Each row of this table is followed by its label. One hidden rule gives the labels. It looks at one to three of the table's principal directions, none of them among the few with the most spread.
[  1 -32  -4 -11 -21  -1  10   4 -25  -6   1   1 -28 -30  39  -7  10 -33
  -7 -11 -12 -35  33  16  -4  31  -4  -2 -24  14   2 -11  15  -5 -23  34
  19   2 -16  29   1 -25   1 -31 -39 -31  -8 -42] jp
[ -2 -77 -37  49 -39  24 -18  81   5   2 -38  42 -18 -43 -24 -44  19 -27
  44  18 -20  22  48 -67  10 -55   6   9  -3 -44  -3 -52  37  36 -38   5
 -32  33   8  -7  -6  16  24  29 -45 -35  54  20] jj
[ -3  70   5   6  27  16 -11 -55  52   2   9 -44  28  47 -60  19  22  39
   2 -13 -28   9 -51 -50 -34   1 -15  29  -8  30  -4  70 -41  14  27  -7
  44 -82  60 -20   9   6  32  -4  65  59 -10  26] jj
[ 24  35  43   3  26   1 -47 -40  49  10  23 -61  74  70 -75  27   4  92
 -35  51   9 -23 -37  30  13 -36  33 -18  54  -4  -4  54 -56 -55  11 -51
  -6 -44  -9 -41  17  63 -13  42 103  42  21  45] lf
[  0   2  -9 -15  -5  17   9   4  -7 -18  14 -16  -7   6  -4  -5 -20   7
  14 -10  14   0 -23  -4  26 -10 -22  -4  -6  19   9  -9  24 -22  32  -4
 -20   4   8  -5   7  28  -7  -3 -26   3   7   4] jj
[ 29  69 -81 -37  41  -5  14 -21 -18  37  42 -59  18  41   4  54 -32  29
  -1 -24  90  41 -66 107  56  10   8 -53  31 -23  26  -7  32 -68  32 -12
   5  77 -12  -5  17  39 -56 -31  43  35  38  18] lf
[ 10  17 -28 -49   3 -21  38  -8 -38  18  -1   7 -19  23  24  39  16 -15
  11  10  42  55   5  44  12  24  -1  14  -1  10  15 -11  43  10 -17   8
  25  14 -37  57 -14 -15 -28 -51  27  45 -36 -30] jp
[  8  19  12  20  -4 -10  12  17   6 -17  -1   3  -9 -15  19  -5 -10  -7
 -13   6  -6 -24  17  -6 -17  -9  -3  11   0 -13  25   8   1  12  -3  -8
  17  46   3   6   8 -21 -39  -8 -12 -27  12   8] jj
[ -36   18   22   -5    0  -29   36   -4  -11  -38  -40   61  -20  -46
   43  -27   30  -53   11  -34  -45   -1   13  -83 -103   52  -25   39
  -57   37   -1   42   -8   88  -26   39   52  -52   42   24   13 -119
   11  -19  -30  -24  -40  -27] jp
[-36   5  -8 -10  22  -7  26   2  -4  10   1  50 -17 -38  -1 -29  26 -20
  43 -41 -24   7 -20 -79 -47  59 -11 -17 -46   3 -12  19 -15  56  -2  17
   4 -34  40  -2  24 -54  49  16 -23  -9  -1   1] jj
[  6 -10  20  12  18  15 -12  -5  17 -29  -6  -1  16   8   5 -31   2  14
 -27  -9 -35 -34   2 -18  -6 -13   7   0 -12  13 -20  15 -21 -23   3  -1
 -17 -27  19 -17  12  14   1  20   8 -16   3  10] jj
[ 23  47 -19   9  19 -25  44  14  -5 -30 -24   8  22  20  86   6 -33 -38
 -78 -26 -20   9  35  53  -8  14  18  22  -5 -23   9  -8  11  -1  -6   6
  19  69   4  14 -11 -25 -82 -32  29 -33 -26 -21] lf
[ 26  35 -39   1  16 -49  22   5 -10  25   2 -23 -26 -17  15  18 -38  -6
  18  -9  58   3 -38  51  12  16 -22 -18  15 -31  54 -56  42  11   2   1
  13  67 -21  31  11 -20  -7 -37 -31  17  55  23] jp
[  12   14  -25   -9    8  -39   60   20  -39  -10   -6   49  -51  -50
   85    3    9  -65   -3  -32   -8   -7   35    8  -45   56  -10   14
  -34  -18   26   -1   25   41  -29   35   56   74   -9   52   16 -101
  -53  -50  -46  -55   -7  -39] lf
[-23 -19 -24  14 -12  32 -13  -1 -19  45  28 -15 -50 -55   7  10  14 -45
  37 -53  10 -20   0 -15   7  47 -13 -13 -39  19   0 -23   8  49  -7  27
  27   4  35  10  -7  -5  63 -34 -63 -43  16 -26] jp
[-34 -14  25 -36 -42  -6  12  26  -7   8 -30  -3  24 -12 -17 -14   2 -21
  14  26  -6  36  22 -24 -10  -2   2  25   5  14   2 -38  19  53 -29   0
 -30 -67 -22  13 -43  12  63  -3  16  40 -36 -14] jp
[ 50 -23  -7  11  38  -1 -29  16  14  10  10 -18  35  32 -22   1  -1  55
 -24  46  46 -16  -3  75  37 -50  51 -43  45 -45  -2  -8  -9 -59 -14 -36
 -31  68 -29 -25  28  58 -45  34  53  -6  76  47] jp
[-23 -15   8  20 -38  33 -22  28  21  15  11 -37  21   3 -29  -6  -7  10
  -4  24   2 -19  17  -3  34 -34  23 -20  17 -13  -2  -8  -6 -17  -9 -21
 -31  20  -4 -23 -16  67  20  13  20   2  15  14] jj
[  -2   71  -10  -18   29  -47    5  -72    6   25   34  -41  -32    9
  -30   42  -18   35   50  -30   55  -22 -103    5  -12   55  -57  -25
  -10   33   44   12    8    4   46    4   40  -31   16   31   38  -36
   41  -36  -35   64   30   24] jj
[ -1  47  15  -9  36   4   4 -39  33 -37 -18 -25  49  42 -18 -12   7  20
 -35  -7 -32  10 -44 -26 -43  -2  -1  20   1  33 -17  65 -37  -7   8   1
  24 -77  37 -34  14  -6  -8   1  79  31 -27  13] jp
[ 30 -61  44 -15 -48 -32   7  22  11  32   1 -24  24  37 -36  31 -25   1
 -18  53 -47   1  39  32  63 -25  16  46  58 -41  -7 -83   1 -15 -12 -35
 -58 -33 -97  33 -49  75  67  12  11  37 -24 -13] lf
[ 20 -56 -63  38  -9  29   9  51   1  25  -2  23 -28 -28 -12 -12  19 -44
  28 -23 -46  22  33 -47  19   6   0  15 -14 -47  -9 -37  18  34 -13  20
  10  31  22  -7   1  14  22   2 -35 -56  37 -11] jj
[  27  -62  -83   30   -3    5   -4   62    1   44  -21   23  -28  -35
  -21  -32  -28  -31   48  -17   -6   53   13    0   54  -35  -10   -3
   18  -82    0 -127   47   16    4   14  -62   46   -8   -7  -29   39
   72   22  -65   -1   71   28] jp
[-12 -13  16   5 -12   3   8   9  12 -17 -22  19 -14 -26 -14 -41   8  -7
  24   3 -32  -4   9 -66 -32   4 -25  26 -27  14   4 -10   0  44   6  16
  -1 -47  22   0  -4 -22  43  12 -36  12  -3   4] jp
[ 18 -14 -10  29  -4  37 -35  41  43  16 -28  28  58  40 -75 -20   5  50
   6  54 -21  83  40 -33  29 -87  31  27  42 -61 -23 -24 -17   5  23 -40
 -60  -7  13 -58 -42  74   3  91  55  39  11  49] lf
[-23  36  39 -24 -21  50 -28 -41  22  14  32 -67  49  26 -69  16   9  44
  -7  24 -12   9 -27 -25   1  10  -1   5  18  42  -9  63 -52 -14  35 -15
  19 -97  13 -59 -18  50  17  23  59  34 -52 -11] lf
[ -19  -41   67  -13  -62   29  -39   40   58  -50  -54   -3  108   62
  -83  -44    8   52  -34   87  -95   29   68  -61    8 -124   29   53
   56   -9  -38    4  -21  -35  -16  -39 -101 -127  -20  -41  -55   86
   44   84   92   60  -44   23] jj
[-15 -20  28 -29 -41 -35   6 -26  -5  16  14 -46   1   1  -4  20 -32  -8
  -8   6  -7 -47 -12  40  23  45 -19 -14  13  15  11 -38   3 -19   6  14
 -12 -52 -46  24 -13  13  69 -27 -30  22 -18 -34] lf
[ 10 -20  38  21 -23  43 -48  19  27  -3  22 -14  30   1 -57  -8  15  56
   6  43 -11 -29  25 -28  14 -60  22   0  21 -11  -7  28 -34 -34  15 -37
 -26   2  -1 -44   7  52 -14  68   4 -17  30  32] jj
[ -3 -73 -10  -8 -32 -15  10  23 -20  24  -4  14 -34 -22 -15 -11  -8 -28
  32  19 -12   6  12  -5  34  22 -19  -8  11 -19   4 -68  29  14 -12  17
 -27 -21 -44  21 -17  14  60  -8 -46   0  -2 -26] lf
[ 25  71  26 -11  23 -37 -21 -34  16   5  29 -10  15  16 -42  38   7  77
  18  31  29 -13 -39   5 -25 -27  -9  -8  40 -17  35  60 -25 -43  17 -38
  21   5 -24   3  35 -37 -51  30  25  38  28  48] lf
[-10  27 -15  -2  15 -14  49  -1  -9 -44 -25  45 -31 -42  46 -43  13 -38
  10 -40 -38  -5  -2 -72 -76  59 -39  21 -63  24  15  32   6  51   7  47
  55 -17  48  10  29 -97 -22 -19 -45 -24 -17 -21] lf
[ -8 -13  56 -52 -18 -23   4 -20   0 -16  -1 -16  38  53 -32  17   4  36
 -21  74   5   6  -2  30   9 -16  12  -1  48  19  -3  28 -10 -38 -14 -23
 -22 -63 -63   7 -11  26  -8   1  76  53 -52 -14] lf
[ -9  28 -19 -33 -10 -27  36 -21 -22  35  26 -21 -30 -25  21  31 -13 -38
  21 -48  -6  -4 -20   8  -2  71 -30   6 -20   5  19 -26  14  22   8  24
  27 -15 -13  40  -7 -34  49 -46 -43  11 -20 -34] lf
[ 17  89  10  -2  43 -15  16  -3  14  -5   6  -8  36  32   8  12 -14  46
 -28  21  50  23 -22  31 -13 -20  24  -7  19 -18  27  36 -15  -8  15 -45
   9  68   2 -12  12   1 -87  14  70  31   8  46] jj
[ -7  12  38  13  20  -3   4 -43  22 -16   5 -65   3  36  18  -9 -47  -4
 -64  -5  -3 -58 -34  48  24  32 -12 -16  -1  42   7 -14 -14  -3  19   2
   0 -33  19  -4 -12  46  31 -50  27   5 -22 -14] lf
[ -5   3   3   0  36   0   9 -12  15   5  -2   0   7  19 -25  -5   1   0
  13 -22  -9  17 -47 -34  -5  11  -4   7  -9  14 -18   0 -11  32   9 -11
 -10 -40  30 -11   9  17  48   3  21  17   4  20] jj
[ 11  76 -37 -13  21 -31  29 -31 -34  20  32 -37 -44 -26  62  43 -28 -25
  -1 -52  62 -16 -45  65  -3  57 -25 -22 -13   9  46   1  26  -9   8  17
  61  76 -10  40  19 -55 -49 -71 -34  -6   8 -14] jp
[-25 -21  42 -34 -13  10 -15 -14 -11 -22   5  10  19  -7   1 -18  19  21
  -3  19   3 -27   8   1 -20   0  16 -23  -6  32 -25  41 -26 -36  -6   4
 -18 -38 -17 -17  11 -10  -2  29   6   2 -22 -11] lf
[ 11  65 -57  46  41 -21  13 -35   8  37  29 -50 -55 -28  31  20 -36 -20
  16 -77  53 -44 -79  26   0  69 -34 -34 -42   2  42 -23  11  27  30  21
  63  79  50  18  37 -26  17 -61 -63  -5  69  24] jj
[-23  26  46 -12  -2  22  -7  10   0 -66 -13  35  33  -3  26 -36   7  26
 -26  11 -11 -13  32 -31 -39 -38  10   3 -17  30  -9  61 -16 -20  12 -13
 -22  -5  28 -27   8 -24 -70  43  10 -23 -27   8] jj
[  1  -9   7   4 -12 -10   4 -13  -1  -8  19 -62 -19 -12   0   9  -9  -9
   0  -4  24 -73 -39  16   1  33 -18 -22 -12  37  30   5  13  -3 -12  12
  36   3  -1  16  37   6  14 -53 -25 -21  39  -9] jj
[-14  45  24 -41   1  -1 -44   9 -21  68  35   9  21  -5 -50  32  -3  83
  55  58 122  58  -7  54  37 -55  32 -49  54 -33  24 -20   3 -19  15 -68
 -66  53 -54  -7 -30  35 -16  67  23  72  20  59] jp
[ 17 -67  -9  12 -19  11  -8  20   8 -18  -8  25  -9   3 -24  -8  35  -5
   8  33 -44  -9  39 -23  -4 -28   5  12  13 -20 -17  22  -4 -19 -23  14
   9  -6 -11  -5  14  -3 -10  11   2 -31  14 -14] lf
[ 14   7 -45  50   1  41  -9  12  -1  -2  28 -20 -29 -52  19 -10   7 -23
   2 -48 -15 -48  -1 -30 -14  35 -12 -17 -35  -5  15  33 -11   1  11  28
  65  57  54 -35  41 -23 -46 -10 -55 -95  47 -12] lf
[ 19  -5   2  20  -3 -19 -30 -12  34  33   2 -28  13   9 -65   2 -21  42
  25  19   2  -4 -36  -3  21 -20 -11  -3  31 -30   8 -42 -14 -12  24 -17
 -26 -27 -18 -15  -3  34  65  36 -15  52  44  44] lf
[  2  38   2  25  57 -13   2 -44  30 -13 -14  18  16  20   0  -6   3   1
 -25 -32 -34   7 -39 -24 -51  29  -3   9 -10   3 -24  50 -52  23  19  10
  36 -34  54 -34  19 -43   2  10  37  -2 -12  13] lf
[-18   6   5  12 -23  10 -13 -10  -7  -2  11   7 -38 -19   0   1  -1   8
  30  -1  19 -13  -3 -23   4  -3 -29  -5 -18  20  15   7  11  -4  22   5
   8  11   6  12   1 -14  -5  -1 -54   9  -6   0] lf
[ 14 -44   5  46 -18  55 -57  16  27  23  25 -32   8   2 -71   3   3  33
  21  19  -4 -11  -6 -25  47 -55  11  -1  27 -15 -17  -7 -22 -22  19 -32
 -25   6   7 -51  -2  83  25  47 -11 -20  43  31] jp
[ -5  43  25   8   8   2  54 -33   1 -82 -20 -13 -17   8 108 -23 -23 -61
 -91 -52 -66 -57  21   3 -46  49 -25  46 -60  63  -1  43 -10   6  12  45
  62  -6  43  21  -1 -53 -56 -75  -7 -42 -77 -59] lf
[ 27  -5 -15 -15  -1 -45  42  13 -20  -3 -14  19 -14 -18  32   9   4 -34
  -2 -10 -21  -3  19   2 -26  46 -12  26 -13 -14  22 -23  24  34 -21  23
  35   5 -19  42  13 -55 -10 -29 -27 -23   4 -28] jp
[  9  26   1 -44 -13 -18  34  -6 -23   4  10 -17  26  30   8  54  16  -6
 -17  24  17  32   3  33  -8  25  18  19  19   8   9  41   3  -6 -19  -9
  44   7 -41  18   4 -11 -59 -30  60  11 -43 -35] jp
[ 17  24  -9  47  48  -6 -21  -3   4 -21   4  -3  -8 -18  44 -20  -5  18
 -38  -3  48 -63 -14  47 -20  -1  23 -64  -3 -12  19  40 -14 -32 -19   0
  32  98  24 -21  53 -31 -91  -6  10 -61  64  29] lf
[-30 -34  13 -55 -83 -11  16   4 -39  58  50 -64  -2  -8 -15  83   6 -43
  27 -15  -4 -23   3  16  49  56   2   8  10  26   2 -29  26   0 -34  -6
   3 -45 -71  57 -19  38  79 -54 -23  -3 -37 -66] jj
[-11  58  -8 -21  16 -34  42  -9  -9  17   3  22 -21   1  28  16 -17 -13
  13 -23  16  31  -8   4 -10  32 -19  10 -15  -8  24 -20  17  37  18  -3
   2  22   4  41 -17 -35   7 -24  -9  39 -24   2] jj
[-14  81  38 -27  18   4 -12 -63  18  22  29 -48  34  37 -52  57  19  40
  11  -4  22  20 -61 -17 -31  16  -3  24   7  49   0  75 -44  21  24 -29
  46 -70  23 -14   3   1  16  -3  63  56 -34  13] jp
[  15   75   23   16   75  -52  -15  -84   15   43   44  -50  -32   -8
  -20   39   -8   42   22  -32   71  -66 -116   27  -34   71  -24  -43
   -9   27   38   31  -38   25   20  -12   66    2   22   14   60  -46
   32  -31  -11   24   61   45] jp
Which label does each new row get?
[-17 -66 -14  49 -26  47 -49  80  11 -11 -51  51  18 -20 -14 -66   1   3
   6  38   4  37  72 -25  29 -99  31 -13  13 -40 -19 -57  28  13 -25 -14
 -85  35  21 -37 -39  53   2  62  -5 -24  34  34] jp
[ 23 -20 -39 -50   1 -58  23   2 -34  38   9  13 -25  -9   6  31   4  -7
  34  12  32  19  -3  64  16  20  -3 -25  30 -43  19 -44  38 -27 -28  16
  -7  23 -74  55   5 -34  16 -25 -13  30  23 -12] lf
[ -23   -8    2  -25    4  -34   37   20  -37  -21  -68  112  -21  -52
   56  -36   58  -55   21   -2  -21   59   58  -59 -102   37    3   42
  -49    9  -12   16   11   97  -59   46   39  -32    7   39  -10 -127
  -11   -2  -10   -3  -52  -34] jp
[-15   1 -21  45   7  16  -8  31 -24 -24 -20  43 -17 -41  55 -35  -9 -19
  -8 -14  43  -1  14  -8 -14   7   7 -36 -29   2  10   6  18  20  -5   9
  12  85  37 -25  18 -32 -82  11 -37 -69  17   3] jp
[-29 -33  24   5 -42  54 -19  34  32  -9 -16 -25  55   7 -77 -24  10  -4
  10  21 -60  33   8 -89  -1 -42   5  40  17  14 -26   7 -19  39  -2 -18
 -32 -98  30 -59 -29  67  65  37  39  -2 -20   4] jp
[-12 -64  -5 -21 -29  -6  10  39 -11  -3 -20  44  -2 -16  -3 -23  12 -23
  30  -9 -44  10  36 -40   9 -13   0  16 -13 -14 -25 -50  26   6 -19  10
 -59 -37 -19  26 -12   4  66  23 -42   1   2  -9] jj
[ -7  13  37  13   9  35 -27 -11  24   1  31 -31  15  12 -42  -2  -9  39
   4   1   2 -23 -31 -25  18 -27   1  -5   7  17  -8  21 -32 -15  34 -36
 -25 -15  21 -37   5  53  17  33   8   3  10  33] jj
[-57 -77  -6 -37 -52  17   1  36 -50 -38 -29  60 -33 -75  32 -57  40 -47
  46  -4  -8  -9  44 -54 -38  12 -14 -24 -45  40 -17   5  39   9 -47  57
 -17 -44  -3  15   8 -63  20  -1 -70 -39 -18 -46] jp
[  6 -23 -49  31  -9  32 -34  12  -7  17  40 -24 -36 -38 -23  20  17   1
  57 -47  23 -41 -32 -29  21  -9 -14 -28 -21   5   6   8  21 -23   3   4
  17  43  31  -4  49   9   9  -3 -73 -55  83  18] jj
[ -9  67  63  12  20 -13 -18 -48  13 -46  -8 -13  25  10  27   4   2  31
 -46   5  18 -44 -22   5 -62  -1   5   5 -10  52   5  86 -44  -8   4 -11
  47 -10  22 -14  24 -49 -67   1  31  -1 -24  13] jp
[  -2  -60  -31   16  -29  -24   25   25  -59   15   27   26 -108  -83
   85   13    3  -78   34  -52   17  -77   27   20   14   58  -22  -27
  -47   -1   22  -46   52    5  -38   41   30  100  -32   79   30  -63
    1  -68 -127  -88   34  -48] jj
[ 26   7 -27   3  -5 -30  34  45   2  -1 -35  33  26  18  15   2 -10 -16
 -23  30 -20  58  45  13   0 -20  18  28  31 -63  14 -29  21  15 -21  -9
  -6  43 -30  10 -21  -9 -48   7  41   5  -8   0] lf
[-10  10 -18 -18  -3  11 -10 -39  -2  -3  43 -62 -18   5 -13  20  -9  17
  25 -38  30 -54 -68  14  24  17 -28 -37 -17  45   6  20  11 -58  27  11
   7 -13  11   6  39  21  28 -31 -36  14  33   4] jj
[-24   8  12 -54 -14  21  -2 -32   5  56  47 -41  26  39 -67  52   7  22
  31   2   8  36 -31   9  38  17   8   0  19  14 -25   5 -25  -6  32 -23
 -24 -65 -14 -11 -28  66  82  10  39  63 -34  -9] lf
[ 22 -46  18  17  -4  -5 -28  46  -2  25 -14  16  25  10 -27 -15 -26  32
  -9  62  29  26  29  35  59 -49  31 -19  53 -52   6 -77  15  -4  -9 -45
 -75  31 -50 -16 -30  70  -5  52  16   1  23  29] jp
[-19  -4  24  -4  23  52 -29  -2  -3 -46 -20  41  16  -4  13 -47  44  25
 -16  27  19  11  30 -12 -44 -41  31 -13 -20  34 -33  76 -30 -10 -10   6
   2   0  39 -45   6 -19 -65  37  44 -14 -19   8] jp
[  8 -41  -3  16 -21 -24  23  19 -29 -31 -17  21 -34 -25  77   3 -11 -67
 -36 -20 -26 -42  47  29  -6  26  -7  13 -16   3   6 -21  29  10 -32  32
  26  41 -12  38   3 -44 -34 -51 -49 -79 -11 -53] jp
[ -4 -39  44  -1 -17 -17 -18  17   5  36  10  24   7 -11 -38   5   6  21
  27  31  -5  -7  17 -13  13 -16  21  -1  23 -32 -13 -32 -22   8  -9 -33
 -50  -6 -44   5 -11  20  56  52 -16  14  13  22] lf
[-24 -14  -2  -4 -19   7  25   3  -3  15  -1 -11 -23  -3   4 -15 -26 -38
  -4  -6 -26  14   4  -9  28  31 -24   4  -3   3   4 -46  13  30  10  15
 -16 -32  -3   9 -42  26  55 -32  -9  14 -46 -32] lf
[  0   4   7  -3  28 -28  30  -2 -31 -12 -22  42 -53 -44  76 -18  19 -51
 -11 -17  16 -15  26  17 -53  43  -3   7 -40  18  15  -1  14  61 -42  34
  48  33   7  48   4 -87 -23 -54 -22 -32 -13 -27] jp
[ 20  -4 -66  52  23  -9  24 -13  -5  -9  -5   5 -91 -33  46  -8 -16 -58
  11 -44   7 -23 -19   9  -9  42 -53  -3 -35  -2  33 -19  33  34  13  56
  73  68  48  23  21 -57 -14 -77 -74 -45  35 -19] lf
[  6 -19  31  16  23  12 -18   4  30 -15 -31  59  24  37 -19 -28   1  25
 -16  27 -38  45  36 -18   2 -64  19  32  17 -25 -42 -10 -31   4  22 -23
 -59 -22  13 -26 -37  24  15  65  32  29 -26  29] lf
[-11 -17  -1  -2 -18  16   0  26 -10   4 -16   4   1 -12  13 -14  -6 -18
   2   2  15  21  23   6  14 -18  11  10  -7   4  -6 -38  19  20  -9  -1
 -26  14  -5   3 -28  24  15   0 -10   6  -6  -2] jp
[-13   3  36 -22 -13  10  16 -21  20 -33 -19   4  24  19 -14 -17  27  -1
 -18  26 -53   8  15 -40 -50   5   0  41  -8  28 -23  60 -41  10   0  16
  28 -74   5 -18  -8 -21   6   6  46  31 -59 -21] lf
[-18 -24  45  -4 -16   3 -35  -7  10  10   8 -33  20   4 -29 -24 -31  39
 -15  46  29 -37  -5  41  37 -11   7 -50  31   4   7 -31 -12 -28  10 -16
 -55 -26 -26 -26 -20  57  36  24   7  19   6  11] lf
[ 63 -31 -15  79  25  -3 -16  -3  36 -20 -20 -15 -28   8  16 -15  -2 -10
 -46  11 -33 -53  19  26  -4 -25   3  22   6 -29   5  -5 -16 -10 -13  19
  51  56  13  -4  20  -4 -33 -23  -5 -43  53  11] jp
[-44 -10 101 -41  31   3  -1 -25 -13 -74 -17  74  -4  -1  40 -46  21   8
 -18  11 -10 -22  17 -22 -57 -34   7   7 -24  66 -44  61 -35   1  -2 -10
 -48 -51  13   1  -4 -49  -7  28  11   0 -65   1] jj
[ -4 -55 -20   6 -34  48  21  33 -24 -21 -27  18  -4  -7  44 -12  13 -71
 -24 -19 -41  38  57 -16   9   3  15  50 -30  20 -42 -13  12  24 -14  29
  14   6   9  -9 -33  17 -15 -18 -10 -44 -56 -58] jp
